128 stands for zero in the data rows.
Some points, one per row:
[140 184 141 155 144 155 153 142 140 173 197 170 139 143 148 147 162 147
 148 151 155 156 181 165 149 140 171 144 164 160 158 168]
[177 141 167 200 152 159 139 159 164 148 151 148 179 147 146 158 159 171
 144 146 149 151 142 164 148 178 180 153 163 141 158 176]
[134 148 154 164 167 137 154 144 159 148 160 248 143 151 186 134 183 151
 166 134 163 183 156 158 148 147 150 139 171 192 143 149]
[148 161 148 161 155 155 145 141 158 152 157 149 150 144 151 145 157 150
 197 137 172 161 173 152 141 146 143 155 154 150 154 160]
[157 145 174 160 170 142 148 168 160 143 168 146 171 171 145 160 138 181
 137 174 156 140 132 134 246 217 150 171 145 135 160 133]
[154 147 147 162 189 141 141 152 183 151 154 146 167 155 146 156 148 173
 154 136 174 135 142 142 206 162 156 166 152 145 154 147]
[159 138 168 145 146 162 156 170 152 137 145 151 167 176 143 166 146 174
 137 154 161 151 139 150 152 160 144 140 162 140 184 157]
[156 138 154 150 146 154 142 163 163 148 152 144 164 159 157 178 149 167
 144 175 151 149 158 163 139 172 154 156 167 148 194 153]
[150 168 147 154 165 148 151 150 154 155 160 159 154 148 159 148 188 147
 188 161 147 171 166 157 147 140 147 167 152 167 152 137]
[140 184 152 146 134 177 149 147 136 172 176 168 137 142 147 152 157 141
 172 143 153 150 155 158 146 151 170 162 143 162 146 157]
[152 162 150 154 146 152 185 145 145 166 150 165 140 143 166 149 154 138
 153 173 138 153 157 166 156 143 177 146 156 166 147 161]
[138 166 143 212 153 144 143 141 146 174 152 172 151 146 161 139 147 152
 157 144 150 153 161 162 148 155 141 150 146 169 153 164]
[138 150 156 149 165 135 171 143 166 150 183 225 149 156 175 133 161 142
 165 168 150 188 156 201 138 154 162 137 166 174 145 165]
[152 162 156 144 143 151 145 156 150 148 156 142 165 145 163 152 151 149
 181 176 143 155 174 155 148 154 162 156 152 154 163 138]
[150 144 148 156 160 152 143 156 153 147 152 141 174 162 147 158 162 160
 157 198 136 145 147 143 144 160 183 150 184 143 158 161]
[150 151 152 155 154 144 149 156 166 154 153 152 162 146 147 151 145 158
 154 151 151 155 141 146 167 182 144 174 149 148 163 149]
[158 148 171 142 150 160 159 175 155 144 156 144 164 168 139 156 170 183
 143 153 144 165 164 144 146 158 163 150 141 164 164 142]
[146 158 143 163 161 141 142 143 168 164 153 170 151 147 140 149 151 147
 147 156 157 152 150 157 141 166 143 160 148 149 172 152]
Here are 12 more points, each followed by its number:
[145 156 151 151 153 150 168 145 143 168 154 154 143 148 160 141 149 148
 202 152 136 155 172 179 152 147 154 148 175 164 147 168] 0
[152 154 162 145 154 139 160 150 154 145 195 172 156 157 156 141 235 137
 185 153 137 203 159 213 158 138 196 134 181 191 140 234] 1
[148 151 156 141 147 148 154 145 163 154 137 165 156 150 162 146 138 152
 144 172 212 145 174 150 148 181 141 146 142 146 176 170] 2
[143 150 147 135 169 147 147 150 158 148 148 158 162 155 146 157 136 174
 147 154 165 151 150 140 157 180 156 156 149 137 186 139] 3
[179 142 170 140 160 161 163 170 157 140 139 138 171 169 143 156 137 167
 144 143 185 142 143 138 141 165 157 167 146 141 160 144] 4
[150 166 142 203 153 135 140 142 182 149 158 167 161 146 146 144 154 151
 139 157 162 154 142 144 149 159 143 166 149 145 148 159] 5
[144 153 153 157 153 145 137 143 168 151 146 147 160 157 150 149 141 148
 145 145 180 139 151 145 151 164 163 195 146 148 152 137] 6
[143 170 157 153 157 164 162 145 139 174 179 188 144 144 156 145 153 146
 164 153 145 178 164 152 153 143 232 153 150 163 144 149] 7
[142 184 137 148 137 185 155 136 135 168 138 154 137 139 151 162 154 156
 170 141 158 152 174 169 151 143 144 172 157 175 152 161] 8
[144 187 147 202 140 154 136 138 136 192 196 145 140 135 146 144 164 142
 160 151 146 150 162 155 163 146 137 146 146 157 159 158] 9
[150 150 145 151 160 145 137 154 172 159 150 162 155 148 143 144 143 144
 141 142 162 140 147 141 145 153 138 150 143 146 146 143] 10
[175 150 163 145 145 153 147 165 151 141 142 146 178 153 147 162 150 142
 156 147 144 149 164 153 151 152 175 157 146 170 148 157] 11
Which two of these numbered points are nearest to each point below, looking only along the 7 directions in which the first points spread most? Their numbers follow each, nearest first.
[143 156 141 153 150 147 148 144 158 156 156 161 152 146 151 144 143 141
 152 160 156 163 161 176 140 149 203 149 146 188 148 149] > 0 7
[144 167 146 200 154 149 142 143 148 169 137 156 154 150 154 145 156 137
 147 145 143 153 161 163 148 139 147 153 140 156 154 140] > 5 10
[149 165 139 136 161 155 166 149 152 165 141 153 145 147 197 152 150 165
 164 162 162 174 163 179 144 142 145 143 147 156 150 146] > 0 10
[153 149 148 150 147 152 147 156 160 150 161 154 160 156 151 161 145 195
 150 177 149 145 143 139 179 184 134 172 148 144 164 151] > 3 6
[145 165 141 198 151 156 151 140 146 167 144 153 138 140 153 137 147 141
 152 164 168 158 160 156 144 142 157 147 145 159 155 147] > 9 5
[183 137 171 151 158 171 159 183 156 136 158 139 159 197 139 178 144 184
 166 168 162 148 158 159 148 186 154 158 152 140 150 148] > 4 11
[154 151 153 149 156 153 147 159 167 149 255 158 171 146 150 153 149 148
 154 136 175 148 151 148 151 171 149 164 142 147 170 155] > 10 6
[156 157 149 180 162 145 140 150 162 149 153 150 154 145 158 140 152 174
 162 160 159 168 160 157 148 145 139 172 150 160 177 151] > 10 6
[143 146 156 151 159 145 148 149 150 152 192 190 155 148 144 159 134 162
 138 146 139 140 141 140 145 166 149 194 144 144 160 147] > 2 10
[156 160 146 202 187 148 164 144 163 166 140 163 151 147 162 167 151 142
 160 203 146 166 160 153 161 178 177 157 140 163 152 148] > 5 0
[168 150 161 166 180 151 141 171 157 144 153 145 172 149 141 168 171 144
 153 157 147 156 146 147 151 148 199 148 152 140 158 151] > 11 4
[145 161 143 152 151 157 146 139 145 165 143 187 149 142 170 145 152 150
 157 176 156 149 157 160 143 148 147 160 151 157 158 152] > 0 10
[152 186 137 157 140 220 212 139 137 186 160 145 139 145 177 212 160 149
 175 136 138 151 161 167 166 146 175 143 167 172 142 145] > 7 8
[133 150 150 152 172 135 206 148 162 149 164 199 142 154 208 135 243 134
 192 166 141 255 132 255 154 134 183 134 254 182 132 251] > 1 7
[143 184 147 153 138 175 150 137 135 194 151 163 133 139 146 151 162 148
 203 149 182 160 164 157 160 144 147 138 150 161 159 162] > 8 9
[164 154 148 150 163 153 170 163 166 162 152 144 154 151 202 209 176 142
 153 145 146 147 145 159 136 156 172 144 160 165 146 148] > 11 0
